Each path below is one point turned by a fixed rotation once a step. After each direction that follows a path, write how fast that rotation turns it, in deg/step (0 if it stays still).
Each turn is a multiple of 5 degrees from 10 to 175, or 0.
Each row of a path follows its step; steps can be skipped.

step 1: [ 37.1 -10.1 -13.1  13.7  -2.9 -11.9  26.6   0.7  -6.3 -10.2 -18.4   0.1
   5.5  34.4 -12.3   3.5  -8.1  16.2   2.1 -22.9  -5.6  -1.4 -16.2   4.0
  21.0 -14.1  -6.1   1.1  18.3 -26.8  -4.5 -21.1   1.4   2.5 -11.5  -0.7
  14.5  -0.4   1.1  -9.0  -9.5  16.0   4.9   5.7  -2.3   2.6  -0.7 -11.9
 -11.4 -14.9 -22.9   1.6  -9.3   3.4   2.4 -10.1  10.6 -14.0   6.0 -10.7
   1.7 -16.3  15.9  -9.6  -5.2 -14.4  -3.1]
step 3: [  8.3  -3.9  11.2  -1.4   1.6 -32.3  -2.1   8.7   8.6 -13.3  -9.9   9.3
  -9.3   7.5 -24.5   7.5  12.3   8.4 -10.5  -5.2 -21.2  -6.1  -6.4   7.4
 -10.6 -15.5 -18.7   1.2  29.6  15.0  10.5  -1.9 -26.2   9.5  16.1  -0.9
  10.8   3.0   1.1  -8.1  -7.2 -10.4   7.0   4.2  -6.7  -4.0   3.3   7.1
  -3.5   4.9  -9.9  -4.6 -10.2 -10.9 -14.3 -14.2 -15.0  -0.5  -3.9  20.9
   5.8 -36.0  17.6   6.7 -28.5  17.0  -2.9]
step 7: [ 11.4 -10.3  29.8  21.1  11.4 -16.2  -7.1   0.3 -20.1   6.5   8.4  -6.5
  -7.1  26.5 -18.2 -20.8 -15.7  -3.8  -1.7  -8.5  -4.7  -8.5 -16.2   6.3
   5.4  -2.3   9.0 -13.7  14.3 -30.2  -9.4   2.6 -15.7   9.3 -10.0  -3.7
  12.9   5.5  -6.6   3.6 -15.3  -1.6   7.3  12.4  -8.4  -1.7   9.5  11.2
 -11.9   0.0 -17.9 -28.2  20.4 -21.4 -10.1   4.4 -12.7  -5.9  11.3  18.5
  -0.6   3.9  -0.4 -12.4  -3.1 -18.1  12.2]
step 12: [  0.6 -21.3  11.3  -4.8  -7.7 -10.0   1.4  19.0   4.9  -9.2   0.8  -5.3
   7.7  14.1 -10.0  11.4 -20.2   5.3   6.0   9.4  11.0   9.9  14.2 -16.3
   4.8 -15.3   3.9   8.6  -2.2  -7.0 -25.4   5.2   7.1   0.0   5.0  13.8
  15.8 -13.1   3.0  18.3 -52.4   1.4  24.1  11.9  21.1  -4.8  16.2  -4.7
   7.8   4.3  -2.5  -9.1   3.0 -17.2  -6.4  15.5  -6.7  -6.2 -11.7   4.5
   1.2   5.7  26.9  -4.3 -11.3   4.5   2.6]
step 14: [ 19.9 -21.9  18.2   4.6  -3.4 -17.5 -13.0  18.6 -31.5  -8.7  -3.7  22.8
   1.9  14.0  -1.2  -1.4 -28.9  -8.5  -5.9 -11.8   9.3  -2.4  22.4 -13.2
   8.5  -5.5  -9.8  -5.7   3.9   1.7   1.2 -17.3  -1.0   9.3  -0.9  12.1
   9.0 -16.8  10.2  10.4   8.0  20.0   9.4   1.9 -10.9  -3.1   6.7  -2.8
 -33.3 -11.8   7.1  -3.1 -12.8  -0.4  -3.7 -22.7   8.2 -21.5   0.9  -5.1
   3.7  -4.3  20.2 -15.0  -7.4 -15.3   2.6]
step 15: [ -7.6  -8.7  14.6  -7.2  -4.2 -22.9   9.3  -1.2  11.7 -13.2  -7.7  -1.7
  11.7  17.0 -11.0   3.4 -21.3   6.7  -2.0  -8.8 -18.6  -9.7   1.9 -10.2
  -1.8 -14.3 -18.8 -22.0  19.2  -8.8  -6.8  -6.2  -1.7  15.5  14.7  -3.4
   0.6 -22.7  12.5  21.9 -18.6 -26.4   8.4  15.5 -27.9   0.8   4.9   0.1
  -1.9   7.0 -24.5 -13.4  -6.4 -20.1   0.1  -1.9  -9.6   4.5   2.3  23.4
  -3.8   8.8  14.0  18.3 -10.9  10.2  -6.8]
step 16: [ 23.5  -3.4  -4.1 -20.1  -5.4 -20.7  -6.1   4.7 -18.7 -15.5 -23.4  -3.3
  -1.4  -9.4 -15.0   5.4 -21.6 -10.6   3.8 -21.9 -11.0  -6.7 -13.6  -5.6
  -1.4 -18.8   1.7  26.3  10.0  -4.9 -13.5 -14.1 -13.4  -2.2  -4.0 -15.5
  -3.9  17.0 -11.8 -14.4 -12.1  13.8  21.7  13.3   4.3   9.5   2.6   2.0
 -10.4   9.0   5.7   9.9 -18.9  -5.1   3.7  -0.2   4.0  -8.5  11.2  24.0
  -0.2 -15.7  25.6  10.0   0.8  23.2   5.6]
step 20: [ 33.0  -1.2   4.2  -1.1  -3.1  -0.7   7.7  24.0  -7.6  -1.4  32.6  -5.2
  -4.3  10.4  -8.7  17.6 -33.4   8.7 -17.0  -9.2 -13.8   8.8   5.9   0.1
  10.4   0.8  -1.7  -7.0  20.4 -12.9   2.6   0.4 -26.4   6.4  -5.1  12.6
   2.9   1.2  -5.0   4.5 -29.5  -2.8   9.7   8.2   7.9  -0.9  15.3  11.0
 -12.0   1.3  -7.7   0.7 -16.0  -1.2 -30.9  -8.8  -1.6  -5.4 -10.3  18.2
  11.4  -6.9 -12.8  -9.2 -19.5  -7.7   1.2]
Speeds:
[ -1.0   1.7  -4.2   3.7   1.9  -3.5   3.3  -0.3  -0.4   2.2  -3.5   4.5
   1.5  -4.3   0.3  -2.4   0.3  -3.7  -0.8 -10.5   3.7   4.5   0.8  -3.4
   2.2   0.4  -1.6   2.8  -0.1   3.0   5.0   1.3   0.2   2.0  -3.1  -5.3
  -2.0  -3.9  -0.3  -0.8   1.4  -7.8  -1.5  -0.8  -1.9   3.3  -1.4   0.7
  -3.5  -5.0  -6.2  -0.6  -4.8   0.4  -2.3   0.8  -5.5  -2.6   2.0   6.9
   1.0  -0.4   2.6   2.3   2.5   1.6  -1.2] => 55
[ 1.4 -1.9  1.3 -2.8  0.0 -3.7  2.6 -2.8  4.7 -2.5  4.2 -0.4  6.2  1.6
 -1.8 -1.5  0.6  3.4 -2.8  1.6  1.7  4.1  5.2  1.8  4.7 -1.5  4.3 -0.3
 -4.7 -1.3  4.0 -3.8  3.7 -1.1 -2.7 -0.3  3.9  7.9 -6.7 -4.0 -3.4 -2.6
 -6.2  0.6  0.4 -1.2  2.6  2.8 -2.8 -2.8  3.3 -1.1 -1.2 -1.3 -0.7  1.0
 -1.1 -2.5 -2.3 -0.9 -3.5 -1.8 -3.7  0.2  0.3  0.3 -9.7] => 35
[ 0.9 -4.0 -0.9 -0.2  2.0  2.4 -0.5 -3.5 -1.0  4.4  4.3  1.2  0.7  2.6
 -0.5 -4.6 -1.9  7.0  2.2 -0.6  4.8 -6.0  2.4 -0.1 -0.5  0.4  6.3 -3.3
  1.8 -1.8  3.1  1.5  1.9  5.6 -7.1  2.2  2.5 -6.2  3.1 -7.1 -4.5  0.3
  4.4  4.3 -1.4  1.4  0.7 -2.7 -2.4  0.7 -0.9  2.0 -3.5  4.5  0.1 -4.8
 -3.0 -0.5 -2.9  0.0  0.9  3.4 -4.5 -1.4  0.1 -0.5  4.6] => 55
[ 1.6 -5.1 -5.4  1.6  5.3 -6.4 -3.8 -0.1  6.4 -6.7 -2.8  5.8 -5.9 -0.4
 -1.2  1.0  2.7  4.3  2.2  1.1  4.6 -0.2 -0.4 -4.5  0.1 -5.1 -2.9 -0.3
  0.6  2.5 -2.2  6.3  0.7 -1.7  2.9  3.3  0.1 -0.9  1.0  0.1  2.4  2.9
  1.9 -0.2 -7.0 -2.2 -0.7 -0.2 -3.2 -0.7  3.7  0.5 -4.7 -2.6  2.5  1.9
  0.6  0.2 -2.6  0.7 -3.5  4.2  0.6 -3.0 -4.3 -1.0 -3.6] => 35
[ 3.2 -0.2  0.4  1.5  5.0  1.2  0.6 -2.9 -0.5 -5.5 -5.8 -7.4 -1.0  5.2
  0.5 -2.0  0.1  5.1  2.1 -3.7 -1.2 -1.5 -2.1  1.0  0.3 -2.4 -0.5  1.4
 -3.6 -6.7  5.7  1.0  0.5  0.8  5.6 -3.4  3.8  0.7  2.4 -2.1 -0.4 -1.2
  6.6 -1.2 -1.2  4.9 -0.4 -1.4  4.2 -0.2  0.7 -3.1  4.3  1.1 -1.1  8.7
 -1.3 -1.4  0.0 -0.7 -0.4  3.4  1.0  3.5  7.6 -0.9 -1.5] => 125
